In the data rows, 500 means zero.
A hidden rule labels the rows of this table. It goes by one to three of the table's principal directions, not those with the most spread.
[643, 431, 507, 515, 533, 412, 647, 457, 459, 636, 397, 510, 418, 535, 491,
 478, 697, 569, 634, 622, 464, 516, 580, 607, 470, 366, 496, 435, 533, 511,
 491, 351, 562, 530, 429, 512, 440, 544, 714, 528, 521, 488, 481] T
[266, 392, 322, 407, 605, 463, 368, 565, 467, 372, 456, 517, 782, 402, 591,
 498, 280, 399, 301, 288, 474, 535, 541, 398, 344, 725, 478, 482, 253, 677,
 532, 685, 578, 376, 534, 496, 346, 283, 149, 408, 469, 599, 659] N
[366, 382, 560, 532, 599, 544, 403, 533, 609, 490, 583, 602, 610, 257, 648,
 468, 151, 489, 361, 515, 521, 514, 498, 434, 447, 521, 451, 610, 440, 457,
 441, 563, 623, 433, 524, 364, 410, 589, 381, 575, 386, 719, 429] T
[358, 327, 781, 499, 704, 545, 553, 345, 545, 600, 443, 475, 534, 385, 507,
 404, 219, 581, 367, 528, 526, 531, 587, 637, 412, 366, 457, 537, 466, 393,
 393, 581, 518, 563, 522, 410, 487, 832, 516, 657, 280, 700, 400] N
[473, 652, 294, 632, 533, 431, 265, 651, 467, 479, 523, 609, 714, 276, 521,
 546, 493, 416, 469, 400, 380, 440, 473, 464, 375, 538, 541, 729, 292, 590,
 410, 616, 731, 406, 619, 541, 438, 261, 277, 466, 451, 538, 506] N
[420, 404, 434, 506, 450, 574, 258, 669, 581, 327, 663, 545, 516, 343, 617,
 490, 231, 368, 316, 396, 432, 530, 506, 320, 504, 641, 389, 610, 415, 512,
 496, 562, 659, 492, 468, 363, 395, 484, 292, 631, 393, 571, 561] N
[437, 337, 318, 601, 303, 355, 417, 618, 585, 624, 432, 590, 556, 350, 730,
 527, 569, 303, 568, 571, 560, 610, 677, 293, 435, 466, 566, 648, 645, 409,
 460, 219, 774, 358, 412, 218, 472, 450, 386, 547, 523, 648, 421] U
[202, 304, 458, 177, 668, 371, 394, 529, 480, 495, 439, 539, 676, 436, 788,
 472, 148, 485, 265, 444, 672, 563, 676, 383, 421, 627, 454, 345, 303, 598,
 446, 777, 612, 308, 455, 301, 262, 448, 229, 456, 482, 706, 499] Z
[410, 333, 500, 450, 384, 496, 801, 438, 461, 602, 550, 649, 619, 546, 726,
 578, 299, 494, 590, 541, 752, 738, 581, 201, 600, 554, 579, 330, 740, 329,
 663, 314, 496, 272, 525, 367, 429, 454, 405, 384, 420, 749, 530] N
[492, 550, 364, 542, 449, 527, 518, 514, 397, 474, 514, 630, 702, 504, 540,
 524, 436, 458, 594, 388, 380, 557, 477, 459, 455, 491, 549, 489, 438, 499,
 471, 533, 542, 286, 626, 577, 407, 351, 382, 441, 469, 500, 560] T
[547, 660, 452, 340, 429, 753, 562, 549, 375, 345, 795, 670, 602, 649, 531,
 636, 274, 612, 657, 410, 585, 548, 231, 258, 730, 748, 468, 392, 664, 361,
 667, 687, 283, 319, 701, 645, 471, 266, 339, 210, 604, 431, 591] T
[458, 474, 424, 369, 652, 603, 623, 496, 505, 512, 513, 561, 665, 557, 464,
 549, 256, 633, 518, 429, 580, 550, 318, 413, 515, 777, 382, 530, 550, 506,
 692, 672, 384, 524, 576, 555, 421, 382, 326, 254, 537, 569, 588] U
[292, 231, 386, 136, 538, 276, 506, 510, 319, 325, 263, 488, 632, 613, 727,
 458, 202, 414, 344, 336, 616, 680, 735, 173, 417, 715, 468, 225, 458, 621,
 592, 654, 506, 256, 412, 365, 241, 381, 126, 465, 374, 621, 724] N
[569, 532, 423, 450, 536, 529, 552, 496, 529, 337, 536, 342, 445, 675, 322,
 481, 506, 539, 345, 347, 366, 507, 450, 567, 504, 622, 369, 353, 325, 758,
 657, 608, 381, 695, 394, 654, 409, 463, 560, 514, 515, 332, 751] U
[532, 356, 488, 436, 447, 274, 492, 476, 417, 467, 296, 339, 347, 631, 487,
 402, 663, 357, 378, 503, 361, 555, 689, 526, 410, 433, 470, 350, 366, 605,
 470, 419, 525, 581, 364, 456, 430, 542, 501, 721, 402, 430, 597] Z
[446, 292, 656, 415, 587, 442, 552, 395, 503, 419, 347, 413, 365, 543, 456,
 447, 514, 518, 445, 491, 575, 507, 640, 554, 449, 399, 493, 387, 559, 479,
 489, 446, 450, 565, 342, 506, 482, 732, 592, 572, 444, 503, 550] T
[345, 319, 719, 403, 503, 301, 489, 342, 345, 359, 207, 428, 421, 555, 567,
 434, 497, 453, 424, 440, 572, 559, 882, 498, 396, 160, 661, 251, 510, 482,
 286, 473, 529, 287, 356, 493, 470, 815, 536, 696, 263, 537, 578] N
[389, 469, 943, 536, 600, 425, 336, 252, 454, 487, 243, 293, 381, 432, 352,
 356, 651, 586, 388, 627, 396, 397, 650, 715, 359, 129, 563, 415, 491, 388,
 189, 590, 350, 537, 446, 526, 699, 954, 664, 682, 386, 439, 432] U
[461, 331, 691, 461, 577, 334, 501, 375, 435, 541, 237, 392, 347, 502, 441,
 413, 722, 505, 454, 574, 507, 502, 727, 607, 395, 266, 519, 391, 493, 442,
 380, 439, 534, 567, 339, 471, 506, 754, 637, 631, 395, 496, 497] U
[563, 282, 733, 639, 260, 379, 422, 468, 452, 508, 334, 488, 71, 538, 503,
 449, 851, 280, 591, 633, 516, 547, 848, 541, 543, 0, 627, 505, 698, 139,
 243, 81, 706, 479, 294, 377, 609, 948, 734, 904, 236, 455, 365] U
[690, 753, 590, 595, 419, 727, 464, 493, 499, 381, 725, 409, 317, 653, 245,
 541, 718, 567, 548, 554, 372, 362, 244, 620, 671, 513, 475, 478, 497, 467,
 562, 517, 241, 667, 567, 757, 696, 479, 676, 451, 619, 228, 536] T
[582, 633, 472, 639, 546, 678, 504, 523, 695, 622, 599, 493, 463, 478, 383,
 560, 628, 628, 587, 609, 511, 374, 359, 695, 546, 474, 474, 691, 542, 535,
 515, 457, 488, 652, 462, 562, 637, 575, 715, 391, 688, 442, 403] N
[393, 275, 828, 412, 482, 743, 464, 405, 387, 183, 780, 572, 424, 435, 562,
 403, 156, 420, 362, 301, 410, 594, 523, 394, 580, 469, 422, 282, 495, 252,
 463, 613, 404, 450, 558, 494, 383, 709, 454, 726, 282, 535, 565] U
[467, 471, 431, 526, 426, 712, 552, 544, 510, 343, 691, 664, 593, 469, 560,
 528, 345, 444, 571, 343, 482, 520, 365, 434, 571, 609, 506, 469, 535, 455,
 560, 482, 459, 373, 574, 561, 444, 388, 470, 434, 557, 495, 540] Z
[506, 378, 210, 525, 390, 384, 440, 637, 531, 451, 427, 555, 587, 458, 618,
 505, 553, 358, 525, 420, 415, 562, 607, 402, 408, 549, 493, 504, 448, 648,
 520, 348, 700, 371, 393, 424, 330, 331, 432, 508, 554, 487, 613] T
[502, 498, 330, 576, 363, 679, 515, 581, 592, 301, 629, 556, 556, 534, 498,
 516, 385, 419, 470, 329, 386, 544, 399, 380, 545, 660, 441, 502, 496, 607,
 635, 474, 460, 473, 444, 536, 453, 423, 464, 484, 552, 444, 663] U
[527, 428, 428, 505, 439, 389, 613, 496, 530, 630, 451, 545, 545, 541, 637,
 531, 402, 473, 545, 642, 533, 599, 524, 392, 489, 492, 521, 501, 576, 473,
 533, 362, 528, 398, 507, 402, 458, 473, 432, 497, 494, 631, 473] T
[382, 474, 584, 330, 319, 747, 372, 550, 276, 172, 813, 704, 574, 518, 723,
 529, 171, 370, 548, 229, 471, 594, 488, 240, 645, 569, 544, 319, 563, 287,
 401, 689, 453, 165, 691, 491, 414, 415, 268, 553, 433, 477, 546] U
[494, 605, 467, 456, 557, 559, 557, 471, 522, 529, 513, 528, 536, 629, 364,
 604, 480, 627, 579, 447, 640, 504, 434, 532, 571, 472, 497, 536, 589, 422,
 565, 593, 446, 495, 516, 629, 501, 541, 499, 303, 518, 439, 531] Z
[616, 695, 419, 500, 413, 715, 714, 494, 485, 498, 725, 543, 545, 697, 399,
 632, 490, 608, 715, 407, 617, 521, 288, 472, 688, 651, 534, 491, 708, 462,
 705, 480, 316, 519, 642, 657, 592, 333, 552, 264, 650, 388, 538] N
[586, 530, 420, 545, 436, 573, 440, 559, 583, 458, 537, 468, 447, 543, 417,
 505, 503, 493, 585, 441, 455, 472, 462, 539, 526, 509, 455, 645, 618, 500,
 522, 441, 518, 571, 473, 493, 527, 552, 547, 521, 553, 382, 497] T
[390, 291, 609, 617, 660, 512, 149, 524, 523, 266, 429, 417, 406, 248, 373,
 336, 601, 317, 174, 421, 190, 363, 602, 673, 280, 417, 396, 584, 95, 558,
 345, 573, 635, 672, 353, 555, 437, 665, 453, 777, 337, 468, 571] T
[366, 409, 734, 488, 596, 432, 452, 372, 657, 532, 290, 327, 361, 443, 455,
 414, 508, 543, 334, 660, 618, 421, 554, 552, 440, 439, 497, 551, 587, 480,
 448, 510, 360, 661, 339, 378, 692, 822, 566, 565, 519, 573, 393] U
[575, 786, 632, 583, 512, 521, 437, 463, 458, 556, 515, 501, 442, 486, 416,
 540, 702, 614, 529, 692, 455, 363, 351, 573, 558, 396, 569, 506, 446, 469,
 386, 617, 367, 505, 584, 640, 694, 496, 606, 430, 567, 434, 412] Z
[451, 435, 414, 373, 704, 328, 422, 554, 413, 631, 220, 592, 613, 441, 653,
 479, 480, 579, 450, 621, 401, 480, 601, 557, 325, 457, 448, 481, 236, 664,
 314, 698, 687, 354, 445, 469, 329, 468, 415, 488, 453, 631, 512] U
[576, 498, 408, 362, 702, 284, 703, 478, 457, 694, 242, 483, 492, 589, 509,
 492, 591, 641, 572, 600, 632, 463, 567, 654, 441, 498, 511, 442, 437, 698,
 538, 512, 547, 535, 439, 527, 406, 429, 620, 416, 538, 544, 458] T
[588, 638, 390, 508, 459, 548, 596, 574, 458, 564, 519, 594, 513, 552, 535,
 562, 601, 534, 651, 508, 532, 464, 394, 524, 571, 570, 549, 518, 520, 561,
 508, 489, 506, 461, 568, 556, 546, 323, 562, 409, 596, 469, 460] U
[553, 684, 615, 469, 507, 514, 547, 461, 437, 537, 662, 457, 496, 528, 530,
 483, 356, 541, 447, 535, 486, 476, 398, 523, 582, 550, 517, 454, 436, 529,
 492, 639, 380, 552, 683, 504, 566, 424, 485, 575, 472, 518, 406] N
[496, 630, 730, 535, 596, 435, 612, 347, 521, 678, 469, 425, 478, 487, 459,
 499, 485, 622, 483, 690, 602, 441, 414, 620, 509, 402, 582, 507, 539, 440,
 437, 541, 335, 584, 619, 521, 682, 599, 580, 493, 501, 586, 329] T
[653, 490, 235, 323, 558, 289, 732, 558, 430, 645, 340, 419, 442, 717, 491,
 518, 702, 513, 616, 475, 621, 523, 570, 547, 495, 692, 478, 459, 507, 734,
 710, 429, 543, 658, 427, 486, 403, 237, 537, 405, 636, 440, 528] N
[424, 790, 741, 606, 484, 652, 421, 387, 438, 529, 745, 530, 567, 436, 418,
 528, 472, 559, 486, 491, 530, 428, 417, 615, 607, 293, 631, 494, 443, 293,
 344, 672, 402, 416, 741, 614, 659, 573, 539, 495, 429, 471, 339] Z
[473, 595, 706, 525, 648, 610, 539, 351, 591, 526, 456, 362, 476, 546, 337,
 433, 372, 672, 387, 576, 483, 417, 425, 667, 503, 453, 457, 528, 479, 547,
 499, 644, 291, 632, 503, 567, 638, 758, 606, 518, 452, 496, 466] N
[447, 503, 222, 540, 372, 753, 474, 659, 539, 325, 784, 730, 746, 447, 604,
 574, 194, 396, 592, 167, 448, 587, 390, 358, 557, 684, 470, 596, 519, 502,
 586, 536, 626, 303, 613, 507, 324, 285, 327, 413, 532, 496, 594] Z
[478, 512, 758, 417, 564, 453, 448, 396, 534, 542, 527, 443, 400, 484, 563,
 434, 307, 610, 388, 682, 534, 486, 556, 520, 546, 325, 469, 419, 514, 411,
 382, 622, 424, 478, 488, 402, 504, 773, 578, 629, 423, 564, 374] T
[417, 381, 580, 397, 680, 533, 354, 498, 463, 381, 491, 459, 463, 425, 456,
 453, 485, 493, 386, 426, 495, 414, 566, 591, 427, 529, 447, 509, 362, 518,
 460, 639, 531, 585, 450, 536, 448, 561, 450, 526, 481, 488, 513] N
[525, 359, 386, 482, 549, 458, 580, 509, 541, 542, 394, 467, 496, 529, 509,
 467, 562, 489, 528, 466, 488, 520, 622, 575, 421, 515, 468, 511, 487, 633,
 558, 393, 596, 558, 373, 454, 415, 518, 577, 522, 542, 507, 542] N
[449, 634, 244, 540, 526, 747, 341, 696, 463, 436, 667, 736, 821, 314, 685,
 584, 381, 518, 626, 354, 380, 409, 384, 490, 450, 690, 536, 649, 349, 690,
 402, 671, 671, 249, 654, 548, 452, 179, 367, 322, 676, 538, 516] N
[645, 748, 413, 627, 544, 575, 536, 529, 487, 596, 613, 547, 592, 460, 397,
 567, 678, 596, 651, 483, 378, 394, 314, 697, 481, 503, 532, 602, 408, 609,
 461, 557, 505, 579, 649, 675, 557, 304, 629, 391, 661, 400, 461] Z
[466, 399, 648, 638, 502, 607, 560, 376, 521, 519, 470, 563, 508, 416, 463,
 450, 523, 487, 606, 531, 474, 486, 523, 597, 458, 317, 574, 560, 621, 313,
 424, 352, 466, 441, 520, 517, 581, 705, 611, 544, 465, 548, 399] T
[629, 677, 618, 547, 451, 548, 526, 458, 444, 552, 524, 480, 407, 565, 461,
 499, 665, 576, 578, 665, 382, 420, 356, 591, 563, 434, 528, 438, 491, 494,
 406, 526, 342, 521, 582, 596, 654, 492, 651, 513, 588, 409, 436] Z
[512, 667, 444, 494, 428, 565, 490, 531, 505, 537, 617, 459, 570, 572, 534,
 540, 468, 536, 492, 507, 479, 494, 436, 490, 565, 579, 516, 468, 458, 605,
 510, 576, 444, 469, 583, 502, 562, 383, 482, 450, 583, 460, 510] N
[727, 695, 247, 496, 633, 460, 785, 610, 572, 773, 701, 526, 566, 565, 424,
 622, 492, 641, 554, 575, 619, 514, 217, 524, 607, 843, 379, 616, 432, 661,
 848, 517, 512, 796, 632, 569, 415, 87, 495, 269, 621, 558, 481] Z
[368, 416, 543, 459, 620, 529, 513, 463, 551, 462, 509, 474, 551, 430, 541,
 469, 371, 509, 329, 503, 575, 486, 526, 471, 468, 606, 481, 464, 395, 572,
 579, 577, 459, 533, 446, 469, 484, 521, 431, 470, 488, 625, 519] N
[632, 587, 485, 450, 624, 584, 779, 449, 487, 657, 548, 461, 573, 582, 457,
 506, 544, 728, 635, 497, 497, 474, 375, 717, 522, 605, 460, 373, 482, 721,
 586, 532, 409, 617, 575, 599, 481, 360, 754, 375, 662, 452, 526] N
[518, 490, 461, 340, 496, 486, 456, 547, 284, 251, 571, 486, 576, 549, 576,
 453, 380, 476, 385, 258, 269, 565, 545, 436, 457, 614, 429, 197, 237, 745,
 470, 727, 504, 414, 543, 590, 277, 302, 422, 608, 422, 404, 766] N
[669, 721, 448, 597, 268, 626, 272, 719, 406, 457, 833, 605, 397, 448, 547,
 617, 694, 410, 606, 588, 407, 454, 333, 338, 686, 576, 511, 585, 514, 343,
 456, 456, 582, 472, 657, 531, 606, 234, 433, 493, 552, 387, 462] N
[387, 442, 592, 540, 393, 659, 270, 541, 487, 172, 683, 566, 490, 373, 507,
 470, 314, 336, 408, 294, 419, 493, 459, 362, 530, 515, 498, 530, 519, 336,
 435, 560, 476, 416, 549, 510, 499, 560, 341, 612, 408, 454, 541] T
[451, 386, 372, 450, 443, 585, 392, 619, 479, 292, 661, 588, 559, 445, 537,
 538, 361, 372, 505, 212, 486, 564, 512, 380, 501, 622, 448, 536, 517, 459,
 547, 529, 628, 468, 512, 489, 342, 387, 340, 507, 483, 456, 610] Z
[586, 692, 678, 469, 312, 438, 473, 453, 264, 324, 658, 460, 361, 593, 436,
 521, 658, 437, 536, 393, 481, 517, 486, 430, 638, 372, 616, 246, 531, 362,
 427, 540, 366, 450, 650, 640, 560, 404, 543, 596, 419, 302, 540] Z
[717, 670, 458, 635, 284, 337, 214, 661, 468, 387, 507, 326, 157, 515, 302,
 515, 999, 328, 448, 554, 336, 402, 498, 459, 547, 453, 478, 583, 455, 499,
 469, 375, 569, 778, 384, 550, 648, 408, 566, 665, 511, 211, 560] U
[356, 375, 448, 288, 580, 413, 879, 344, 335, 597, 391, 635, 864, 636, 758,
 494, 21, 594, 567, 349, 585, 735, 616, 436, 428, 510, 577, 195, 483, 612,
 509, 616, 466, 120, 659, 466, 235, 413, 366, 429, 383, 728, 586] T
[347, 432, 620, 475, 501, 438, 564, 375, 400, 566, 426, 570, 607, 496, 568,
 545, 402, 487, 548, 495, 680, 603, 647, 396, 482, 348, 642, 471, 635, 267,
 443, 482, 513, 303, 575, 465, 524, 612, 358, 451, 354, 654, 445] N
Which label does each new row get?
[763, 991, 383, 736, 224, 618, 459, 581, 572, 470, 761, 337, 372, 668, 163,
 675, 988, 527, 658, 474, 434, 386, 174, 536, 685, 590, 556, 615, 643, 544,
 640, 415, 284, 785, 600, 754, 838, 243, 661, 313, 792, 114, 576] ~ U
[536, 700, 872, 620, 624, 597, 390, 334, 660, 484, 444, 298, 278, 493, 233,
 435, 577, 679, 386, 683, 412, 274, 337, 804, 502, 278, 483, 600, 499, 487,
 316, 645, 225, 763, 465, 634, 815, 914, 773, 611, 537, 372, 371] ~ Z
[585, 690, 515, 500, 461, 426, 462, 522, 546, 521, 489, 362, 344, 609, 351,
 525, 624, 509, 441, 515, 515, 446, 397, 537, 564, 536, 465, 572, 511, 534,
 523, 579, 410, 733, 495, 528, 631, 499, 523, 531, 528, 372, 475] ~ U
[291, 271, 437, 465, 603, 394, 403, 494, 516, 555, 303, 476, 702, 361, 728,
 367, 302, 402, 298, 461, 334, 546, 764, 582, 247, 453, 485, 469, 200, 743,
 313, 571, 714, 352, 421, 305, 338, 572, 387, 699, 406, 691, 518] ~ N
[430, 513, 428, 422, 665, 514, 520, 520, 478, 583, 457, 589, 726, 424, 612,
 485, 201, 582, 493, 481, 510, 497, 452, 506, 428, 633, 473, 588, 415, 597,
 485, 679, 545, 391, 628, 456, 414, 404, 336, 428, 466, 655, 449] ~ N
[471, 636, 662, 615, 651, 534, 368, 441, 567, 621, 488, 484, 523, 388, 420,
 490, 422, 614, 374, 690, 425, 411, 448, 608, 455, 360, 474, 677, 367, 439,
 372, 668, 498, 555, 550, 528, 604, 706, 482, 539, 384, 599, 387] ~ N
[400, 464, 235, 594, 463, 546, 497, 595, 696, 594, 468, 558, 700, 470, 625,
 531, 277, 421, 460, 443, 463, 552, 509, 485, 413, 596, 482, 718, 448, 658,
 509, 464, 652, 429, 467, 362, 461, 473, 362, 495, 543, 637, 490] ~ U
[678, 743, 914, 625, 519, 318, 681, 212, 509, 726, 329, 229, 168, 687, 202,
 442, 802, 689, 493, 799, 547, 432, 557, 774, 570, 55, 596, 429, 618, 385,
 399, 428, 262, 768, 463, 599, 791, 937, 903, 686, 360, 394, 339] ~ U
[464, 560, 537, 417, 443, 622, 433, 527, 468, 376, 627, 532, 500, 523, 540,
 536, 395, 512, 541, 397, 563, 491, 461, 413, 589, 564, 514, 485, 608, 446,
 489, 605, 439, 439, 552, 493, 540, 489, 450, 457, 554, 449, 495] ~ U
[595, 329, 86, 672, 324, 344, 498, 704, 507, 519, 309, 599, 491, 448, 601,
 520, 839, 219, 679, 384, 415, 546, 744, 475, 356, 468, 591, 686, 505, 650,
 505, 97, 901, 445, 315, 406, 398, 321, 512, 607, 529, 492, 552] ~ N
[506, 423, 829, 449, 738, 373, 691, 273, 546, 648, 338, 364, 369, 485, 443,
 365, 389, 669, 423, 659, 602, 444, 586, 766, 450, 283, 510, 422, 512, 510,
 422, 511, 390, 654, 466, 466, 533, 841, 755, 670, 386, 601, 329] ~ T
[411, 304, 419, 571, 609, 418, 484, 536, 488, 528, 376, 640, 645, 273, 632,
 467, 441, 399, 489, 496, 468, 509, 585, 484, 323, 505, 538, 607, 393, 516,
 444, 413, 700, 392, 497, 444, 388, 434, 375, 527, 424, 702, 469] ~ T
[247, 26, 455, 386, 742, 576, 254, 601, 337, 266, 393, 728, 724, 134, 727,
 344, 232, 322, 352, 227, 283, 537, 717, 430, 213, 623, 376, 538, 191, 515,
 360, 675, 843, 314, 449, 382, 142, 476, 190, 646, 288, 722, 603] ~ N
[609, 561, 420, 627, 333, 676, 511, 528, 555, 397, 628, 558, 443, 534, 442,
 525, 714, 456, 703, 457, 415, 428, 400, 578, 568, 443, 558, 511, 623, 476,
 504, 320, 435, 455, 481, 605, 578, 461, 710, 447, 723, 310, 488] ~ T
[520, 594, 481, 528, 552, 706, 657, 495, 655, 521, 709, 504, 547, 520, 411,
 559, 329, 604, 514, 515, 659, 464, 211, 462, 638, 782, 446, 607, 638, 484,
 769, 506, 290, 656, 592, 549, 608, 397, 484, 286, 636, 538, 461] ~ T
[462, 342, 400, 589, 356, 595, 353, 566, 557, 260, 593, 500, 514, 420, 516,
 481, 561, 332, 505, 292, 348, 512, 589, 486, 427, 470, 506, 485, 499, 553,
 464, 351, 597, 445, 391, 501, 430, 503, 531, 585, 583, 381, 636] ~ T
[393, 421, 543, 459, 568, 470, 517, 470, 493, 508, 366, 505, 538, 464, 538,
 428, 375, 497, 427, 411, 519, 528, 608, 548, 440, 449, 492, 488, 446, 539,
 424, 574, 574, 469, 464, 426, 442, 622, 491, 604, 362, 574, 488] ~ U
[817, 621, 481, 726, 234, 530, 391, 574, 544, 410, 534, 375, 151, 600, 233,
 508, 999, 390, 702, 570, 291, 386, 376, 601, 578, 386, 498, 634, 691, 407,
 491, 180, 426, 750, 425, 623, 728, 523, 767, 611, 653, 136, 499] ~ T
[448, 658, 494, 503, 518, 413, 714, 422, 620, 821, 471, 534, 567, 591, 501,
 672, 497, 663, 643, 657, 917, 538, 480, 501, 609, 396, 645, 586, 758, 358,
 560, 429, 475, 450, 551, 473, 631, 544, 545, 232, 576, 625, 328] ~ Z
[469, 541, 872, 411, 501, 552, 586, 287, 471, 361, 540, 321, 299, 625, 378,
 434, 505, 597, 348, 596, 576, 473, 432, 465, 628, 477, 501, 223, 583, 410,
 571, 596, 99, 624, 465, 578, 676, 712, 624, 526, 489, 431, 531] ~ Z
[542, 447, 613, 570, 622, 526, 773, 421, 662, 854, 500, 586, 496, 423, 589,
 525, 360, 655, 607, 792, 707, 519, 408, 559, 546, 482, 499, 663, 699, 363,
 561, 350, 497, 590, 542, 360, 589, 637, 629, 444, 520, 773, 245] ~ U
[498, 543, 682, 495, 605, 710, 431, 461, 540, 431, 636, 479, 424, 458, 390,
 455, 441, 588, 426, 499, 427, 402, 353, 622, 552, 528, 400, 527, 440, 443,
 474, 669, 377, 651, 530, 569, 567, 629, 584, 525, 516, 447, 458] ~ U
[469, 240, 324, 513, 433, 400, 363, 607, 435, 305, 400, 569, 535, 386, 636,
 418, 558, 247, 517, 258, 267, 516, 695, 572, 297, 418, 524, 459, 329, 643,
 321, 371, 763, 368, 412, 463, 281, 418, 481, 724, 492, 439, 592] ~ T
[474, 551, 386, 457, 439, 433, 545, 505, 411, 552, 367, 566, 599, 585, 612,
 538, 473, 462, 652, 462, 561, 526, 590, 464, 474, 464, 633, 549, 590, 519,
 428, 485, 543, 299, 564, 465, 532, 441, 403, 461, 520, 534, 442] ~ N
[585, 661, 411, 545, 566, 584, 523, 509, 538, 547, 463, 390, 462, 618, 264,
 505, 757, 563, 522, 442, 399, 383, 355, 746, 490, 575, 446, 568, 377, 658,
 546, 577, 413, 735, 494, 666, 599, 422, 630, 418, 642, 305, 532] ~ U
[624, 754, 670, 616, 446, 446, 522, 365, 443, 530, 473, 409, 336, 616, 246,
 564, 831, 563, 649, 580, 564, 400, 461, 642, 568, 226, 659, 540, 658, 324,
 431, 438, 336, 584, 562, 705, 744, 629, 677, 460, 529, 315, 405] ~ T
[346, 394, 487, 611, 308, 751, 268, 534, 537, 215, 546, 509, 541, 441, 426,
 472, 563, 324, 515, 266, 372, 486, 494, 435, 478, 515, 521, 553, 598, 376,
 440, 424, 460, 394, 457, 525, 602, 578, 422, 503, 542, 345, 613] ~ U
[342, 595, 785, 429, 573, 379, 518, 312, 493, 425, 500, 380, 584, 455, 570,
 441, 165, 571, 241, 485, 497, 514, 488, 499, 440, 416, 560, 288, 379, 606,
 360, 771, 286, 458, 602, 491, 542, 630, 448, 627, 409, 602, 501] ~ Z
[352, 701, 617, 494, 570, 673, 370, 471, 672, 561, 600, 456, 550, 482, 449,
 592, 386, 669, 427, 597, 685, 389, 364, 538, 590, 513, 516, 625, 567, 447,
 451, 708, 366, 519, 533, 510, 714, 644, 484, 306, 626, 519, 394] ~ U
[511, 497, 519, 713, 270, 583, 251, 552, 551, 382, 535, 479, 393, 440, 388,
 516, 800, 340, 562, 475, 334, 455, 496, 522, 487, 321, 548, 599, 575, 327,
 343, 306, 548, 486, 452, 543, 646, 596, 561, 582, 539, 312, 524] ~ Z
[492, 182, 381, 529, 464, 287, 502, 529, 489, 629, 225, 514, 524, 412, 633,
 422, 632, 347, 566, 515, 373, 613, 735, 495, 279, 416, 476, 559, 520, 512,
 402, 266, 760, 475, 369, 295, 367, 534, 474, 658, 464, 593, 506] ~ U
